Each path below is one point turned by a fixed rotation once a step. After each direction that follows a path, write how fast that rotation turns it, in degrees per step (0 if it stays still).
Each turn is a multiple of 5 degrees from 10 to 175, or 0.
Each row of a path follows its step; steps can be skipped.

step 0: [-16  10  -9 -19   7 -27  -5 -12   7 -17  63 -25 -12 -40  -5 -22 -31   5
  -9 -63  13  -6 -27  -9  31  -2 -29   3 -24 -12   7 -23   3   3]
step 1: [-19  -4   9 -16 -25  35 -65  16   9  -6  31  28  21  37 -38 -18  20 -28
   9   0  -4  15  10   5   3  11 -10  18  -5 -40  19 -31 -23  -3]
step 2: [ 15  -7  39 -54  -1  -2 -31 -24 -18  14   9 -16 -16  18  26  44 -22 -18
  11   6 -25 -33  -1 -11 -22  18 -16 -13   9  -9  25  25  19 -41]
step 3: [ 34  14   9 -12  38 -44 -12  10   4 -11  25 -35   6 -37  -8 -10 -20 -25
 -12 -11  37  28 -31   0  22   2 -15 -11 -37  -2  30 -29   9 -26]
step 4: [ -5 -16  17   6  25  23 -44  18 -12  18  23  40 -11   2 -46  -6   2 -18
   5  -8  21 -10 -13  -2  12  26 -19  54  -7 -39  16   7 -21  34]
step 5: [ 36 -38  24   7 -19  -7  -7  -9   9  15  44  -4  -1  15  13  29  -6 -24
 -14   3 -56 -24  -9  -8 -22  16   0  -3  -1 -49  -8  18   9 -47]
step 6: [ 14  14  50  -9  32  -7   6  11  12 -15  -4 -36   6 -37   7  19 -42 -40
   9  -1   2  17   2  -4  -2  -4 -18 -39 -40 -20   6 -38 -30  12]
step 7: [ 20  -2   7 -13  12   9   2  36   6  42   4  40 -24  -8 -52  17  26 -29
  -1 -15  -4  -1   3 -30  17  10 -22  40 -34  18  36  -9   2  24]
step 8: [ 10 -19  35  21  -9 -26 -16  -3 -14  36  19  29 -15   6   8   5   7 -16
 -37  23 -12 -15 -28 -26 -32 -44  21 -10 -12 -50  -2  28   8 -22]
step 9: [ 24  13  32  -2  12  17  13   0   0 -15 -25 -36 -15 -33  -6  17 -30 -31
 -35 -22  -6  17 -12  34 -41  18  -2  -9 -40 -28 -36 -19  10  18]
step 10: [ 31 -24 -19   1  31 -31 -11  22  17  25  -4  13 -14  26 -44   8 -10 -11
  -4  -9 -37   8  44 -16   9 -12 -11  16 -38  15   7 -17  -9  53]
step 11: [-28  30  29  16 -18 -16   0  10  -2  20  35  39 -36   6  16  -5 -12 -16
 -48 -10 -27 -44 -10 -50 -12 -33  -1 -10  -7  -1 -20   3   0  -2]
Directions:
[  6  -9   7   1   3   5  -4 -16  -2  -9   1  17   6   6 -19  -9   8   5
   6  -3   5  -1   1 -11  11   4   1  -3 -14  12  -8  -6   1   6]	115
[-11  -7  -4   7 -11   5   2  -6  -5   4   6   8   7  -9  -1  -3  13   5
   1 -17   5   0 -11   8  -4  -7   4   7  -4 -25  -1   6   4   2]	95
[-13   9  -8  -1  -9 -12   4  -5  -3   8 -15   3  -6   7  -5 -13  -3   3
  -9  -9 -10   1   6   4 -13  -9   6  -4  -1  12 -13  -4   3   9]	20
[  8   8   2 -14   0  -8   3  16  -6  -4   2  18   5  14  -4   3   9   2
   0   0 -11   3  -2  12  11   3   1   1  11  -7   4   5  -2  16]	120
[ -9   4   7  14   5   3  -5  -2  10   5   1   3  -9  -6  10  -7   9  11
  12   3 -10  18   1   4   4  13   4 -12   3   5   5   9  13   6]	0
[-12  -3  10   1  11  -4 -12  -6  -7   1  -7   3   3   3   4  -1 -13   4
  11  12   9  -2   4  -3  -2 -16   1  -8   3 -11   2   5 -15  16]	160
[ -4  -8  -2  -9  16 -13   7   5  -2  -2   3  -9  -5  -8   5   8   6   0
   7 -19  10  14  14   5   9  -4   3   6  -8   5  -4  -4  -3   4]	110
[  4   0  -3   5  10   0   6 -11  -5 -10 -11  -2   7 -11  -6   4  -5   4
 -10 -10  -9  -8   2  10   0   2   4 -13   0   0  27  -6  -1   2]	110

step 0: [ 26   5  11 -14 -38  40  43  40 -20  -1 -29 -46  15  -3 -10  15  -1 -21
  17  11  23 -21  17   1 -35   5  26 -21  -8  11   8  13  13  -9]
step 1: [-10 -37  23   0  -5 -39  -6  -3 -12 -15  -9  37 -12  45  11  31 -31  31
   5  -8 -15  45  10  13  13   5  -2  32 -24 -24 -17   6 -18  22]
step 2: [ 25  -9 -40 -26  -6  15  36 -12  -3  38   5 -35  32  10  33   8  11 -15
  -4  16  29 -12 -13  -2  15 -16   2 -33  -3  37  38   3 -23  11]
step 3: [ 13  13  20   9 -35  -3  -6   4 -17  12 -19   9 -40  34  17 -15 -28  -5
  25 -22  18  18   2  20 -15  23  13  12 -25 -13 -55   1  49   9]
step 4: [  4  -1   1 -50   4  -9  29   3 -40   0  17 -14  14 -25   6  25   4  15
   8  51 -14   3  18  28  18   2  -2 -15 -12 -11  16  -6 -61  26]
step 5: [ 58  -3  18   3  22  26  12   5 -18  28   3  30  10  51   3   0 -34  -5
 -11 -35  24  14 -20 -22  -6 -12   3  -4  -6   5   2  26  40  -3]
step 6: [-26   0  12 -31 -67   5   7   7   1 -37 -18 -36  12  -1  37   9  -7  11
  15  29   0   1  -1  19  -3  -1  56  12  -3  -2  -8  11 -23  11]
step 7: [ 53 -39  -4  14  37 -27  22 -10  -9  34 -19  30 -21  39  -6  24  13  10
  15  24   1  26  24  15   7  12 -20   2 -23  13  15   6   6   7]
step 8: [-21  23 -23 -40 -32  27  23   0  -8  17  -2  -4  33   7  51 -33 -47   5
 -20  -9  26  11 -31  16   6  -3   3 -11  15  14 -14 -16  -6  22]
step 9: [ 62   3  23   0 -17 -22  -5 -29 -29  21 -12 -22 -22  -7 -11  17  25   7
  34  23 -11   0   2   6  -6   7  31  -2 -34 -40 -22  20  27   2]
step 10: [ -2 -14   8 -30  32  41  25  29 -37 -27 -13  26   1   3  22  -5 -43  -1
  -7  15   5  16  13  20  -7  13 -17  14  17  26  17   9 -36  36]
step 11: [ 22  -4  17  -1 -22  -3  28 -18  17  38 -17 -20  45  23 -11  17 -16  39
  -4  -6  15  18 -24 -24  13 -17  43 -14 -31 -29   9   3  25 -17]
Directions:
[ -5 -18   1   8  -6  -2   2   4  17 -12 -11   0   8  16   2  12   2   5
  -3   0   1   5   2  -7  -2  -6   9   8   2  10  13   9  -3  -7]	70
[ -9  -2   2   1  17  12   7   4  10  12   4  -7  -3  13   3  -8   4  -2
  -7   4   9   1 -23  -3  -5  -7   2 -10  -1  -7  -8   2  -8  -3]	125
[ -3   5  -5  -3   4  -4  -4  -2   8  14  12 -18  -2 -10   0  16  -4  19
  -4   6  -7  -5  -1  -3   7   4  18   3  -5   3   4  -2  -2   5]	155
[  9 -12   5  10  -3   2 -15  14  -6  -5  -2  -8  -4 -12   5   5   1   7
  -1   7  -5  14  -6   5  -1 -13  -5 -11  -4  10 -15  -8  -3  -5]	125
[ -2  -1  -2  16  -4   5   0   0  -7  -5  12  12 -12   6   6  -1 -11  10
 -10 -11  -5  -5 -12  10 -14  11   4  10   5   7  -2  -3  -7   8]	160
[ 10  -1   8   9  18 -14   2   6  -2  10  -4   0   6   6   6  -5  10   6
   9 -19  -5   1   6  -6   0  -3   8  16  -1   0 -13  -6   6   1]	170
[ -5  -2  12   7   4   9   2   3   5  -8  -3  -7 -21  -7   4  -8   6  -8
  15  10  11  -2   9   2  -2  14  13   6  -8   5   1   1   2   2]	115

step 0: [  0  22 -29  13  14   2   0   3  22 -36 -10 -30  44  10   0  -3 -39   1
 -21 -58  -3   6 -10 -14 -10 -14 -24  12  17   8 -17 -25 -18   3]
step 1: [-13  -8 -35 -12  25 -22 -12   3 -17   0   1  28  32  11   2  14   8  28
 -32  30  11  64 -17  10   4  -4  12   0  16 -30  -2  16  17  -7]
step 2: [  8  -2  39 -29   5 -35 -20   9 -30  -8  22  -3  14  13 -18  -8 -12 -38
  17  16 -12   7  -6 -14  32 -25 -41  14 -20  -5  25   7 -17  20]
step 3: [-20  25 -23 -24   1  -2  48  -1  27 -21   6   7   0   4 -10  -1  14 -27
  35 -10  27   9 -41 -18 -37  16   1  34   2  11  13  -3 -22  -9]
step 4: [ -1  30 -14   5  28 -33  14  -5  19  -7 -13   4 -13  -4  24  10 -26  30
 -39   6   1 -15  16  12   2  10 -37   1   3 -24  29  40 -18 -33]
step 5: [-32  -9  13 -13   3 -12  10  33 -21 -42  16 -23  26   8 -15   5 -53   2
 -18 -26   1  31  13  -1   9 -11   7 -23 -12  30   6  -8  22 -20]
step 6: [ 16   9  20 -10 -14  11 -14   7   7 -39  29  22  12  -2   2 -17  39  10
 -12  33  15  30 -45   6  10   3   0  25  19   1  33   8  31 -12]
step 7: [ 11   1   5 -42  39 -12  -9  20  12  -9   9  36  -8 -17  11  12   0 -34
  10  -9 -49 -29   0  -5  22   7  -8  11   5  18  21   3 -46 -14]
step 8: [  3  14 -39   1  14  13  69  -1 -11 -11 -15 -30  24 -16  16  -7 -21 -15
   5  17  -3  11 -16  17 -16  26  -7 -26   4  20  30 -19  -4  -1]
step 9: [ 14  51  20  -9 -11 -23  -4   5   2  -7  25   7  55  -5  18 -10 -11  35
 -37  -9   8 -12  -3  35   5   0  -7 -11   1 -32 -17   0   1 -19]
step 10: [-14 -36 -17 -14  11   2  -3  15   3 -20  71  20  33   6  -4  17 -15  -5
  16  -6 -17  20  26  -5  17  -1  28  10 -19 -10  28   9  12  17]
step 11: [ 25  12   4  11  31   1  11   9 -10  12  30  -5  -8   2  39 -22   2 -17
  25   1   3   1 -60 -26  16  13 -36  16  28   4  19   0  24  14]
Directions:
[ -2   7 -11   2  -5  -6  13  -4   7  -5 -17  -6  -5  -8  -3   4 -10  10
  18  -5 -17  -7  -4  15   1  -4  -6   3   7  -3  -5   2   5  -5]	85
[ -9   1   5   1  -6  -3   9  -7  -6   5  10 -23   4   7  -3 -12   3   6
   4   6 -11   3  -3 -15  10   8  -8  -5   2  17  -5  -5  -1  -3]	125
[-14  11  -2   1  -1   5   2  -6 -11 -10  -3  12   2   5   7   8  18  10
  -1  -4   3  -3   6   3  18   8   1   1   5   3  -8  15 -10   7]	130
[ 15   1 -11 -10  -9  -2 -12  -9  13 -10  14  -6  -3   3   4  -8  13   2
  13 -12  -1   2   5   1  -5  -3   1   3 -11   7   2  11  -5  -1]	100
[  7   4 -10  -2   2 -10  10   0  -4  -5  -2  -6   2  -5   1  -6  -2  -1
 -21   7   3   0   3   1   7 -17  11  -2 -14   6 -18   7  10   3]	90
